In the data rows, the value 128 means zero.
Each row in the table below has a label, given by one hidden rule.
[108 119  89 144  54 126 143  99 150 149  89 148 121 128 168 150 138] f
[ 50 140 126 116 132 125 108 124 114 148 114  93  88  44  85 109 138] e
[138 127 185 126 177 153 100 123  88 156 164 159 144 203  99 101 146] d
[ 98 104 105 192  53 139 137 168  92 161 117 116 107 136 195 171 120] f
[151 153 100 131 131  66 102 171 177 150 108 105  49 114 117 159  86] e
[ 89  78 104 121 131 124 132 146  94 146 156 118 166 101 137 136 160] e
[133 121 157 167 130  99 122 153 150 130  87  85 118 130 127 164 147] f
[192 107 130 105 109 121 170 154 112 153 117  95 132 110 142 159 111] e
[106 158 163 134 145 104 118  81 108  85 161 171 137 149 124 115 114] f
[206 141 122 109 183 150  99 101 175 134 143 215  91 139 107  85 180] f
[126 126  63 119  63 114 144 147 156 146  85  72 140 120 170 185 141] f
[121 109  95 118 134  74 155 140 160 164 139  95  71 113 136 207 118] e
[150 159 134 115 145 143  78 159 149 125 130 170 149 164 143 114 133] d
[111 111 199 135 162 138 115  94  64 127 150 155 188 148 129  91 173] d
[142 124 146 101 137 154 165 168 123 153 193 110 144 126 131 129 126] d
[ 50  95 120 227 131 151 130 123  93 156 145 108 173  99 128 130 135] e
[ 89 168 146 144 147 134 133 162 121 132 174 142 132 126  83 127 152] f
[187 138 104  85 113 144 163  45 116  87 134 209 194 132 127 102 137] d
[146 113  78 174 108 155  94 125 161 100 105 130 113  81 134 126 122] e
[133  89 112 135 108  66 162 173 166 140 120 102 104 137 148 190  84] f
[186 147  99  76 123 129 154 109 143 119 134  97 147 127 163 120  80] d
[148 161 143 139 131 120 124 122  95 125 137  79 116 102 143 145 120] e
[125 104 159  75 102 139 169  91  84 126 131 127 159 157 139 123 133] d
[ 86 180 157 155 107 176 111 127  68 144  96 111 157 110  88  80 103] e
[158 104  89 119 127  81 146 148 158 170 170  91 138 114 142 177  93] e
[158 112 137 113 151  94 104 160 140 128 142 115 169 156 114 147 181] d
[147 116 174 168 135 126 125 128  96 115 137  70 113  74 114 118 133] e
[164 116 125 127 133 113 119 156 145 102 142 110  64 154 121 126 130] f
[ 97 225 136 134 168 167 140  51 131  13 133 125 109  92  98  88 144] e
[120  84 158 107 116  96 145 162  92 154  98 145 140 108 117 131 144] e
[115 135 145 109 140 101 121 169 155 157 138 106 119 106 119 153 125] e
[118 125  73 134 117 133 153 145 144 111 122 172  76 193 162 148 170] f
[111 150 139 132 129 146 150 111  95  85 159 174 131 110 118 110 118] e
[119 100 159 106  89 160 109 139 117 119  96 127 134 127 159 123 147] f
[122 147  86 104 139 113 107 119 130 158 154 151 150 100  92 121 141] e
[ 99 163 138 146 140 139 133 105 107  88 128 123 139 119 155 122 131] f
[160 126 109 138 133 142 123 148 156 128 127 138  89 169 139 143 139] f
[112 117 155  92 159 102 119 110  91 140 125 105 156 104 122 130 133] e
[119  82 141 148 128 126 140 105  78 137 129 144 142 120 120 126 105] d
[114 128  99 107 126 121 180 142 164 132 148 108 130 104 134 142 143] e
[ 85 121 144 104 123 100 140 139 123 159 154 131 154 140  89 114 164] d
[136 188 135  92 138 138 133  63  93  46 154 153  93 168 109  60 177] f
[123 106 140 163 148 185  49 143 212  63 133 145 117  94  41  36 141] e
[181 198 121 156 206 161  87  99  96 150 156 179 178  87  39  67 114] e
[114 141 129  82 130 108 184 110  58 126 133 197 206 109 175 139 118] e
[ 82 126 167 109 162 146 204 128  71 153 178 122 137 118 187 148 132] f
[139 137 104 142  87 157 122 163 159  95 146 110 161 138 182 149  91] d
[148 139 138 150 110 135 150 110 110 114  94 108 138 143 170 163 113] f
[120  73 188 133 125 127 103 151 168 165 132 179 105 161 132 138 141] f
[140 156 120 112 140 118 155  95 140  55  67 150 111 110 133 148 104] e
[114 148 178 127 155 150 139 146 107 107 136 180 131 129  55  50 150] f
[167  92 127  78 142  67 195 173 159 165 131 122 113 175 164 192  95] f
[159 122 138 111 151 137 129 124 116 147 111 133 167 119 106 118 115] d
[155 181 119 104 142 151 162 121 114  87 119 172 161 160  94  96 114] d
[ 99 129 109 178 106 161 172 116  92 100 139 108 114  92  86 103 135] e
[136  89 123 119 133 161 104 144 151 178 154 152 144 146 140 108 159] d
[123 137 181 122 164 111  48 115 148 111 101 175 117 159  92  89 163] f
[ 81 180 131 116 139 137 124  90 137  63 113 154 156 161 113  80 162] d
[138 112 152 146 172  97  53 152 188 148 122  96 101 111 110 133 103] e
[ 94 135 124 108 108 128 121 125 103 148 140 126 157  91 132 147 137] e
[124 146 129 153 103 133 104 111  99 111 129 117  97  50 118 105 175] e
[108 140  98 184 112 142  87 140 119 135 116 106 148  74 108 102  78] e
[140 123 107  99 153  94 151 140 111 116 134 139 107 156  84 157 129] f
[144 173  94 143 130 144 113  94 113  94  96 189 121 108 148 129 124] e
[138  92 132 154 129  76 113 147 184 169 113  81 102 111 100 141 113] e
Which column or columns does the hidden rule look at? Columns are counted from 0, in order:
12 13
Which label does each new row get?
[159 108 152 129  96 122 104 177 174 153 137 110 143 144 122 166 105]: d
[113 207 157 107 150 132 100 101 156 100 140 129 199 130  86  86 164]: d
[152 118 120 151 112 120 106 197 164 128  64 120 124  71 130 149 122]: e
[100  88 122 154 145 142 111 174 158 172 154 148  76 144  75 110 118]: f
[148 130  94 147 127 129 108 159 154 144 121  89 132 123 138 150  83]: f
[129 141  57  50  63  96 195 104 136 160 114 129 158 103 182 187 106]: e
[ 59 136 134 105 128 163 135  65 100 138 175 172 156 126 116  59  94]: d
[172  61 143 141 147  97 136 196 152 199 112 142 123 164 174 170  97]: f
[131 154 166 105 149 120 135 114 117 143 106 108 102 158 133 107 118]: f
[ 85 120 170  82 168 102 138 141 107 149 182 106 186 133  92 155 133]: d
[127 102 146  89  72 134 212 151  86 174 154 103 162 104 183 178  97]: e
[137  64 121 161 125 165  94 132 108 132 124 126 112 127 120 106 129]: f
[152  95 143 137 101 138 140 155 145 151 114 146 123 131 143 154 151]: f
[ 77 144 103 130 114  90 172 168 125 158 179 103 146 124 158 150 100]: d
